4  4  4  6  1  4
4  4  4  7  3  4
result: 4, 4

7  2  3  5
7  2  4  3
1  3  3  2
result: 7, 2

 605   488  -843   706   -88   465
-113  -593   757  -239   529  -237
result: 605, -237

4637  3042  9565  8377  3570 result: 4637, 3570

 10   27    1  -31   11   -6 result: 10, -6

8  2  7  7  5  7
3  3  4  3  8  2
result: 8, 2
---
[-39 -49 -32 -27  43 -72 -28] -> -27
[ 70 -10 -38 -40  52  89 -12] -> -40
[-10  11 -13   7  15  -3 -91] -> 7
[ 94   9  74 -34 -29 -31  19] -> -34
[-65 -19 -87 -88 -28 -82 -12] -> -88
[ 62 -56  -3  77  82  58 -62] -> 77
[ 64  27 -78 -87  83  -8  43] -> -87
---
[-74 -61 -85 -42] -> -74
[80  1 -1  0] -> 80
[-17 -78   5 -28] -> -17
[-38   3 -99 -28] -> -38
[ 37 -56  35  82] -> 37
[100  -3  14  93] -> 100
[94 75 23 21] -> 94
[-92 -18 -95 -65] -> -92
---
[[52, 78, -5, -19, -15], [-37, 7, 100, -19, 69]] out 100
[[28, -56, -69, -8, -14], [2, 35, 15, -9, 56], [29, -27, -31, -93, 14]] out 15
[[-31, 75, 52, -78, -57], [55, -58, 1, 60, -39]] out 1
[[56, 69, 36, 8, 87], [52, 9, 13, 23, 50]] out 13
[[-32, -92, -18, -3, 18], [-50, 32, 7, -8, -17], [26, -67, 7, -49, 10]] out 7
[[31, -26, 84, 64, 41], [36, 55, -25, -16, 94]] out -25
---
[[ 33 -88  18 -19  17]
 [  6  -1   5 -76 -57]
 [ 68 -35  40  25  24]] --> 33

[[  3  66  -4   4  98]
 [ 19   4 -43  61 -49]] --> 3

[[-21  -1   0  18  48]
 [ 10 -10  41  38  22]
 [-74  22 -14   7 -26]] --> -21

[ 28  30 -91 -24 -23 101] --> 28

[-26 -35 -42 -32  72 -12] --> -26

[ 84   1   9   3  -5 -59   6] --> 84

[-35 -41  76 -57  11  36 -43] --> -35

[ -19  -23   31   24  -37 -101] --> -19

[[ 66 -52  -1  47]
 [ 18  75 -92 -68]
 [-23 -83  85 -42]] --> 66

[ 46   3   9 -30 -55  93] --> 46
---
[[-87 -59  55 -67  21 -11]
 [ 20  52  65 -61  19 -21]
 [ 42  28  37  -1  -7 -60]] ans = -59

[[-11  40  44  11]
 [-14  10 -39  76]
 [  0  -4 -37   0]] ans = 40

[[ 20  48  -6 -52  -4  -9]
 [-11  16 -15  -1 -47  34]
 [  8  91   1  46 -13  27]] ans = 48

[[-43  52  64  86  -8  11]
 [ 35 -42 -63 -75   6  -1]
 [ 40 -47 -65 -87   6  -7]] ans = 52

[[-12 -30  32  -3  -2 -86]
 [ 10   2 -34 -12  21   4]
 [-32   0 -16   2 -15 -13]] ans = -30

[[ 56  80  58  52]
 [-19 -11 -90 -13]
 [ 43  39  55  24]] ans = 80

[[ 55   3  41 -33 -47]
 [ 66  59  29 -50 -20]
 [ 53 -78 -51  32 -79]] ans = 3

[[ 12 -59  79  25  45  11]
 [ -9 -26  -8 -11 -11 -30]
 [  1 -53  64  39  -8  -3]] ans = -59

[[ 46  10  11 -97 -13  23]
 [-86   2  -9  70  19  -6]
 [ 26  15  11 -97  -8  27]] ans = 10

[[-66 -43 -21 -46 -33]
 [-76  15  46  10  -6]
 [ 14  45 -23  49 -70]] ans = -43
---
[[7719 9181 6615 2918 6318 6666 4408]
 [6701 5879 6137 5898 6536 5913 5844]] 7719, 5844

[ 35 -40  42   4 -22] 35, -22

[[66 48  2 13 81]
 [54 43 53 62 50]] 66, 50

[855 510 310 539 394 249] 855, 249

[[-28 -22 -36  10   2 -15  33]
 [ -6 -40  -6 -28 -15   8  -4]] -28, -4

[[463 299 898 616 426 476 506]
 [ 56 555 382 326 530 228 754]] 463, 754

[-733 -308  160 -533  740] -733, 740

[10 35 94 60] 10, 60

[[-201  -19  -63 -150 -346  910  -84]
 [-870 -709 -765 -258 -307  930 -755]
 [-182    3  -41 -135 -352  930  -59]] -201, -59
---
-404    29   144   -97   395   251  -172
-512  -407    52  -562    57   599  -113
>> -404

7471  6972  5306  6476
2169  6526  7251  7209
7020  8097  5229  5725
>> 2169

-11   12   -8    8   13
 29   -6   17  -27  -18
 17  -11   15    9  -12
>> 29

3725  6068  3750  5831  5947  3769
2445  6120  2506  7882  5549  3047
6299  6179  6236  5839  6544  6041
>> 2445

167  156  167  187   97   76
 66  165   95  170  125  224
 50   44   57   44   96  138
>> 66

 12  -18   20   -4
-10  -38   29  -23
>> 12
---
[[-32   0 -57 -23  52 -82]
 [ 72 -56  -3  76  68  -7]
 [  6  31  64 -49 -60 -34]] Answer: -57

[[-64 -84 -37  28  82   6 -17]
 [-45 -42  53 -17  28  27 -58]
 [-73 -79 -24  -6  -1  -7 -44]] Answer: -37

[[-67  40 -85  31]
 [ -7 -11 -25 -52]
 [ 37 -64 -89  95]] Answer: -85

[[ 11  13   5  27  -7  -4]
 [-70   5 -53  47  26  61]
 [ -4 -15 -16  73  34  41]] Answer: 5

[[ 44  14 -72  -2 -37 -32 -17]
 [ 40  12 -57   1 -31 -39  -7]
 [-21  -2 -30 -16  -4  78 -46]] Answer: -72

[[  3 -30  64 -44 -98 -10 -69]
 [  7 -60 -10 -25 -39 -27 -73]
 [  9 -46 -18   0 -63 -17  28]] Answer: 64

[[ 80  35  70  -6   8]
 [ 41  63  12 -11  -7]
 [  2 -13 -38  76  19]] Answer: 70
---
[[ 0.38  0.62  0.49  0.30]
 [ 0.77 -0.75 -1.54 -1.09]
 [ 0.66  0.91  2.23  0.43]] out 0.30

[  -7.655  131.290   39.167   57.413 -203.224   65.884  124.870] out 124.870

[[ 1.632  1.519 -1.685 -0.528]
 [ 0.998  1.677  0.265 -0.730]] out -0.528

[  10.935    6.727 -142.331   58.095  117.620   20.124] out 20.124

[-1.0 -2.0 -0.5 -0.5 -1.8  1.5  0.4] out 0.4

[ -35.20 -119.90   26.42   83.84  141.38   18.06] out 18.06

[[ 1.5 -0.7  1.3  0.3 -0.5  0.3]
 [ 0.6 -1.8  0.5 -1.5  1.0 -1.5]] out 0.3

[ 1.00  1.55 -1.15  1.20 -0.37  1.10] out 1.10

[[ 116.1 -122.0   36.5  -43.0]
 [-194.7  106.2  116.3 -158.1]] out -43.0
---
[ 10 -43   8 -97 -46] -46, 10

[[ 13  -3 -79  22  59   7]
 [ -7 -11 -48  -3  22   7]
 [ 44  16 -30  13  36  -2]] 7, 44

[74 15  8 19] 19, 74

[ -35  -28  -22    0 -100] -100, -35

[[-49 -36   6  94]
 [ 34  48  53  14]] 94, 34

[-15  25  31  24  92 -11 -50] -50, -15

[-14  14  88  25 -33  25 -27] -27, -14

[-55   5 -72 -46  -6  24] 24, -55
---
-0.025  -0.139   0.075   0.156  -0.084: -0.084
 0.149   0.099   0.133   0.019  -0.148   0.169   0.203: 0.203
 1.0  -1.1   1.3   1.4   1.2   1.2: 1.2
-0.06  -0.03   0.14  -0.05  -0.10   0.03  -0.01: -0.01
-1.22   2.01  -0.30   0.98  -0.86   0.48  -1.35: -1.35
-0.215   0.958  -1.846  -0.476  -1.322   1.253   2.009: 2.009
---
[[-55  27  11  38]
 [ 88  48 -88   0]
 [-40  56 -33  -5]] out -40

[-49  -7 -73  23  10] out -49

[[-38  22  13   3  -1  24]
 [  7   7  -8  -5   3  85]
 [ 71  49   5   7 -19 -38]] out 71

[-85 -38  37  36 -23  21] out -85

[[  6  -4 -43 -99 -95]
 [  6 -46 -25   9  95]] out 6

[-28 -79  31  16 -50] out -28

[[ -8  14   3 -34  -4  27]
 [-28  10  54 -30  -2  57]
 [-20  16  86  -2 -25  67]] out -20

[ -1 -79  25  15  47 -48 -85] out -1

[[ -7 -37 -37 -48  23   2  10]
 [-18 -41  27 -18 -52 -13  29]
 [ 25  40  -2  41 -92  74  -4]] out 25
